Named moves (each a turn or a mirror), then the moves between two rows, first move first; the first pair answered
zuf (before |-> after):
[16.0, 11.7, -9.0, -8.9, 3.4, 9.4, -19.7, -4.2, -6.2, -20.6, 28.2, -11.0, 13.8, -37.9, -15.5, -15.5, -10.0, -11.1, 21.3, -13.9] |-> [15.8, 9.2, -8.1, -9.6, 3.8, 13.2, -20.2, -2.3, -6.9, -19.3, 30.8, -10.1, 12.9, -37.6, -14.6, -14.5, -10.4, -12.9, 21.6, -12.6]
[17.3, 4.9, 13.5, -4.5, 14.0, 11.7, 19.3, 12.8, 23.8, -15.2, 6.3, 4.4, -9.4, 13.9, 11.1, -17.5, 21.8, -9.6, 20.3, -6.0] |-> [8.9, 25.3, -4.9, 7.8, 13.5, -0.9, 19.0, -12.7, 20.5, -16.3, -7.1, -6.6, -2.9, 11.3, 7.2, -19.6, 25.0, -8.6, 24.9, -0.7]
[-34.3, 15.5, 8.6, 0.5, 13.1, -20.3, -3.0, 15.9, 5.2, 29.1, -26.2, 13.9, 25.1, 28.5, -13.2, 44.8, 1.8, 19.9, -5.6, 19.5] |-> [-29.9, 6.4, 18.4, -8.0, 13.1, -15.3, -2.9, 29.9, 7.3, 29.3, -18.6, 19.4, 21.0, 28.8, -13.9, 46.0, -0.4, 18.9, -6.4, 15.3]
[-21.9, 4.5, -30.9, 4.9, -3.9, -20.7, 13.3, 1.7, -24.9, 15.9, -13.7, -4.1, 5.4, 23.2, 11.8, 12.4, -12.3, 26.2, -14.1, 22.2] |-> [-11.9, -21.4, -7.7, -9.2, -2.6, -4.8, 13.6, 33.4, -18.3, 18.3, 4.4, 10.7, -2.3, 25.0, 17.1, 13.9, -18.0, 27.0, -16.9, 14.3]
rop (before |-> after):
[10.0, 10.8, -12.1, 33.4, 20.4, -15.5, -11.3, 5.4, 3.9, -3.8, -23.0, -3.6, -7.5, 15.1, -1.9, 10.3, -8.8, 5.5, 16.8, 6.3] |-> [18.5, 12.4, -7.5, 28.6, 21.1, -7.9, -17.8, 8.1, 9.2, -13.7, -13.2, -5.2, -6.7, 3.4, -5.9, 7.1, -10.3, -1.5, 26.4, 0.5]
[20.2, -0.5, 24.9, -5.7, 3.9, 6.7, -5.0, 4.3, 16.2, 7.3, -12.9, 17.8, -14.4, 8.5, 6.4, -4.3, 44.9, 16.0, 14.1, 0.8] |-> [15.2, 15.4, 1.4, -24.2, 0.2, 9.6, -28.3, -3.6, -4.6, -3.3, 3.1, -19.3, 9.7, -31.1, -10.2, 12.8, -7.2, -25.8, -4.6, 18.5]
[-16.2, -3.3, -36.7, 12.7, -6.7, -17.6, 21.8, -22.6, 4.1, 36.2, -28.5, 26.3, -46.2, 5.1, -8.2, -15.2, 16.7, 18.0, -11.5, 9.2] |-> [17.1, -2.2, -10.4, -5.8, 2.5, 11.0, -7.0, -15.0, 21.2, -1.8, 12.1, 21.2, -37.5, -47.3, -24.4, -31.0, 12.0, -16.6, 34.0, -16.9]
[-9.1, -5.8, 0.2, 9.3, -1.2, -14.6, -11.7, -11.5, -7.3, 30.2, -29.5, -13.2, 0.5, 37.6, 2.9, 16.8, -13.3, 13.6, -14.8, 19.4] |-> [26.7, -12.8, 34.5, 2.3, 8.3, 10.6, -26.2, 1.9, 20.1, 1.2, 0.2, 3.9, -6.8, 12.9, -1.8, -6.8, 8.4, 5.9, 37.7, -13.4]
suti (before |-> after):
[16.9, -12.0, -11.5, -11.2, -1.7, 14.5, -1.8, 11.5, 2.4, -6.6, 13.4, 9.8, 2.4, -16.4, -0.8, 13.8, -12.3, -5.0, -9.3, -3.6] |-> [4.4, 7.0, -30.9, 8.0, -1.1, -3.8, 8.2, -17.0, -1.4, 1.9, -12.6, 7.6, 5.5, 0.5, 1.3, 11.0, 5.7, 11.9, -11.5, 3.0]
[-1.8, 6.5, -24.0, -11.8, 2.0, 12.3, -1.0, 0.3, -16.0, -4.6, 5.1, -18.9, 17.6, -36.9, -4.4, 10.1, -20.7, -12.7, 2.6, 10.8] |-> [-9.7, 15.6, -32.2, -2.3, 0.2, 2.6, 3.7, -14.2, -16.9, 0.0, -7.6, -19.3, 19.6, -28.6, -3.6, 8.7, -10.5, -5.4, 1.2, 15.0]
[4.1, -23.2, 2.1, -9.0, -17.3, -11.3, 17.7, 5.5, -2.9, 10.7, -8.8, 17.9, -14.6, 27.9, 17.8, 31.1, -11.0, 1.4, -29.3, 13.0] |-> [5.1, -25.4, 4.9, -11.4, -17.4, -7.5, 14.9, 11.0, -1.6, 10.3, -6.0, 17.7, -15.5, 28.2, 20.0, 31.9, -14.0, -0.9, -30.0, 12.0]
[11.1, 14.8, -24.2, -2.8, -18.5, -26.3, -4.3, -14.4, -1.8, -11.0, -6.6, -20.5, -2.1, -24.7, -21.8, -14.7, 22.2, -2.3, 24.0, -18.0] |-> [18.5, 4.9, -11.7, -14.5, -15.5, -14.6, -10.0, 3.8, -0.1, -16.5, 10.9, -19.0, -2.1, -35.7, -23.0, -13.1, 12.0, -13.2, 23.8, -22.1]
podon (before |-> after):
[6.7, -4.7, 1.2, -2.6, 0.1, 5.3, 2.7, 2.6, 4.2, -2.4, -0.1, 15.1, -9.8, 9.4, 7.9, -3.1, 25.3, -2.2, 13.4, 5.9] |-> [3.3, 9.8, -15.9, -3.5, -1.6, 2.6, -8.1, -13.8, -5.0, -7.8, 1.7, -4.4, 1.5, -8.4, -1.3, 2.3, 7.5, -17.0, 9.8, 10.9]
[12.2, -25.6, -15.3, 14.0, -7.2, 15.1, 12.9, 12.9, 10.9, -1.4, 3.9, 7.0, -18.2, -6.7, -22.9, -6.0, 1.1, 38.8, 4.4, -21.3] |-> [10.3, -5.7, -31.4, 12.0, -8.0, 15.6, 0.9, -5.8, 2.5, -10.3, 6.0, -15.0, -5.6, -29.0, -33.8, -3.2, -15.6, 21.2, 3.9, -14.8]
[-8.5, -21.7, 13.5, 5.6, 4.6, -3.1, 15.9, 24.4, 6.6, 23.7, 3.3, 1.5, 8.7, -4.6, -1.9, 7.8, 1.9, 9.8, 4.1, 9.8] |-> [0.9, -11.2, 13.7, 5.0, 7.1, 1.2, 3.5, 14.5, 8.4, 6.2, 13.4, -8.7, 16.5, -27.4, -9.1, 0.5, 2.0, -2.4, 24.0, 4.3]
rudo (before |-> after):
[-7.3, -12.2, -2.8, -1.8, 0.0, -7.9, 17.4, 9.9, 1.4, 14.3, -11.1, 13.1, -8.0, 22.7, 10.7, -2.8, 12.5, 11.7, -14.4, -0.4] |-> [-6.4, 15.2, -22.4, -3.1, 0.5, -4.0, -3.6, -17.4, -7.4, -5.8, -2.0, -18.6, 14.3, -16.2, -7.9, -1.4, -5.8, -17.7, -2.2, 2.4]
[-8.3, -2.5, -4.0, 5.2, -4.5, -8.9, 6.8, 1.8, -6.4, 9.6, -2.9, 5.8, -4.8, 19.0, 8.6, 3.6, -4.8, 7.9, -10.6, 13.4] |-> [0.3, 14.9, -7.3, 4.1, -1.0, -2.7, -7.5, -12.4, -4.2, -8.4, 10.5, -9.2, 5.9, -12.4, -5.8, -3.4, -8.6, -11.4, 11.9, 3.6]
[3.2, -9.2, 13.3, -12.8, 6.9, 10.3, -11.9, -1.3, -4.6, -12.2, 18.6, 7.4, 4.7, 4.9, -11.7, 8.8, -0.4, 2.5, -6.7, 14.4] |-> [-0.1, -11.2, 9.6, -12.7, 7.9, 9.4, -10.2, -0.6, -5.2, -11.4, 15.0, 8.7, 5.1, 7.4, -12.4, 11.7, -2.4, 4.5, -12.3, 17.4]
[10.9, 27.1, -6.7, 4.2, 0.2, 11.8, -13.2, -36.0, 12.6, 14.0, -5.0, -0.6, 12.4, 27.5, -20.1, 2.6, 6.4, -12.2, 24.4, -19.0] |-> [7.6, 10.2, 0.9, 5.1, 0.1, 9.2, -2.5, -19.9, 13.6, 26.6, -12.7, 13.7, 3.8, 50.5, -10.1, 3.8, 13.0, 1.7, 13.0, -17.0]
Now pairs of rows:
Between the rows of a pair lie 2 to 3 moves.
[4.6, 4.3, 4.8, 2.8, -4.7, -4.7, 15.3, 3.0, 6.4, 12.7, -1.6, 17.4, -19.9, 16.1, 4.7, -4.2, 27.2, 15.3, 8.1, -8.8] |-> [-6.7, 28.2, -20.3, 7.2, -6.9, -12.7, 5.8, -21.5, -5.7, 10.1, -9.5, -7.4, -5.3, -1.4, -6.3, 2.6, 14.2, 3.0, -0.8, 2.0] | podon rop
[-13.8, 12.3, 5.3, 33.7, 0.1, -6.7, 14.9, -22.1, 0.0, 6.1, -13.8, 6.2, 6.8, 11.6, 11.2, -19.8, 20.3, 22.1, 9.9, 11.8] |-> [9.0, -1.4, 27.4, 6.3, 4.6, 21.6, -7.0, 7.5, 3.9, -16.7, 26.2, 2.8, 9.8, -26.0, 3.5, -21.3, -5.5, -10.0, 20.6, 0.7] | podon suti
[11.6, -9.0, 21.5, 27.6, 11.2, 5.7, 30.2, 4.8, 29.1, -3.3, -21.2, 37.0, -13.4, 52.9, 15.2, 7.9, 56.9, 49.0, 12.9, 9.0] |-> [-24.8, 15.3, -29.7, 25.2, 0.6, -14.7, 26.7, -22.2, -8.8, 15.3, -42.6, -6.6, 12.2, 44.3, 4.5, 35.9, 6.5, 27.8, -40.9, 46.6] | rop zuf rop
[10.1, -4.0, 21.0, 5.9, 8.9, 8.1, 3.6, 7.9, 12.1, -3.6, 6.9, 15.1, -6.7, 0.7, 2.1, -14.8, 14.7, 0.6, 22.4, -15.6] |-> [-9.3, 3.8, -0.3, 21.4, 6.1, -8.2, 13.5, -10.2, 2.8, 11.6, -17.6, 12.3, -6.6, 19.7, 6.7, -8.8, 17.3, 13.6, 4.7, -2.7] | zuf podon podon
[-30.2, 17.3, -16.6, 14.3, 6.2, -25.1, 3.9, -34.2, 15.8, 2.4, -5.6, 0.2, 16.6, 3.3, 9.0, -15.5, 9.2, 4.8, -5.2, 2.4] |-> [-4.1, -7.1, 22.0, -3.1, 11.5, 1.4, -3.8, 1.7, 32.0, -12.5, 24.0, 23.7, 6.3, -6.9, 9.0, -25.6, 14.2, -2.1, 14.8, -18.4] | rop zuf
[-9.1, 30.1, -25.6, -10.7, -31.1, -23.1, -27.6, -31.8, 5.4, 18.1, -5.9, -2.5, 12.6, 5.2, -37.2, -18.8, 2.0, -12.4, 0.5, -7.7] |-> [14.5, 8.9, 7.1, -22.1, -23.3, -1.7, -32.0, -2.4, 21.2, 5.4, 19.3, 16.6, 3.7, -4.5, -34.9, -29.3, 9.8, -16.5, 22.5, -29.4] | podon rop
[3.8, 7.4, -13.9, 19.1, -2.0, -2.5, 15.3, 2.3, 12.4, -1.9, -4.1, 20.3, -14.8, 19.6, 9.2, 4.5, 32.8, 16.5, 7.9, -4.0] |-> [3.4, 30.8, -30.0, 13.5, -2.7, 0.6, -4.8, -19.6, 3.8, -17.0, 5.2, -6.8, 2.0, -14.7, -6.4, 5.6, 13.3, -8.1, 14.1, -0.3] | rop suti
[18.5, 64.0, 4.4, 11.3, 6.2, -6.7, -20.1, -36.3, -5.1, 4.4, -15.6, -5.1, -12.7, -2.3, 21.4, -9.2, 5.2, 16.9, 24.6, -8.5] |-> [17.5, 15.3, 32.0, -8.4, 4.0, 4.3, -4.3, 23.3, -6.0, 28.3, -7.8, 23.4, -33.0, 31.9, 39.5, 4.8, -11.0, 31.7, -15.7, -3.4] | rop podon zuf
[-11.0, -23.8, -17.5, -13.5, -4.4, 9.6, -36.7, 10.2, -21.2, 5.2, 30.6, -28.7, 6.3, -16.8, -4.2, 14.7, -47.3, -44.8, 1.5, -3.6] |-> [-28.1, 4.0, -47.6, 15.5, -8.1, -16.0, -24.0, -33.2, -28.6, 14.1, -2.7, -39.7, 11.4, -2.8, -5.0, 13.5, -27.4, -29.7, 2.5, 6.6] | zuf suti
[24.9, -15.2, 41.3, -27.8, 1.2, 16.1, -2.8, 39.8, 18.0, -0.5, 2.1, 15.6, -26.7, 31.6, 12.7, -14.9, 13.2, 13.6, 2.9, -4.9] |-> [-2.3, -12.4, 14.7, -22.8, -5.9, -0.7, 8.4, 32.2, 0.8, 22.7, -17.9, 6.5, -21.8, 53.5, 16.7, 2.3, -1.2, 18.7, -34.6, 19.0] | rop rop
[1.1, 11.3, 3.6, 20.5, 8.6, -8.4, -1.2, -15.1, 13.6, -6.6, -12.2, -14.7, 0.0, 4.8, 8.0, -21.7, 25.4, 18.6, 8.5, -7.9] |-> [-10.5, 16.0, -13.5, 9.6, 4.7, -8.0, -8.4, -16.8, -3.9, -2.8, -10.3, -35.1, 12.4, -9.2, 1.3, -5.4, -8.9, 0.9, -17.2, 8.8] | zuf rop suti
[5.5, -4.8, 34.6, -8.2, 26.1, 3.6, 11.0, 49.4, 10.8, 12.9, 17.4, 26.0, 10.2, -15.5, -9.4, 0.0, -31.2, -18.7, 4.7, -6.3] |-> [-17.1, 12.7, 5.6, -2.7, 19.4, -10.5, 7.6, 28.8, -10.5, 19.4, 0.8, 3.9, 24.5, -14.8, -12.0, 12.8, -52.2, -26.2, -21.0, 14.4] | rop zuf suti
[-4.8, -13.5, -22.9, 27.3, -0.9, -4.5, 6.5, -13.8, -1.9, 24.0, -23.0, 11.7, -2.4, 29.1, 27.7, 11.9, 2.5, 24.1, 11.1, 3.7] |-> [19.2, -20.9, -7.1, -4.7, 1.6, 26.7, -21.5, 12.7, -1.0, -0.2, 21.1, -2.5, 9.6, -22.8, 13.8, 13.8, -37.3, -19.2, 19.1, -4.8] | suti podon
[0.6, 53.6, -25.0, 14.2, 0.0, -8.4, -16.0, -40.6, -17.9, -15.3, -2.8, -39.1, 20.2, -41.2, -25.4, 0.6, -13.3, -19.6, 12.1, 19.4] |-> [4.8, -7.5, 12.7, -25.0, -3.7, 18.6, -12.6, 43.9, -23.7, 4.7, 28.5, -13.2, 5.9, -24.4, -11.8, 23.4, -56.9, -21.5, -36.7, 22.1] | zuf podon
[-21.6, -22.1, 10.5, -3.6, -10.3, -8.5, 5.4, 35.5, 15.5, 39.9, 6.6, 13.2, 4.5, -10.9, 3.5, 25.3, -24.5, -5.7, -40.8, 0.1] |-> [-21.0, -11.5, 8.6, 24.3, -8.9, -23.1, 20.2, 9.7, 31.1, 42.7, -17.5, 28.0, -5.8, 10.0, 9.7, 7.7, 24.2, 22.8, -15.1, -9.7] | rop suti zuf
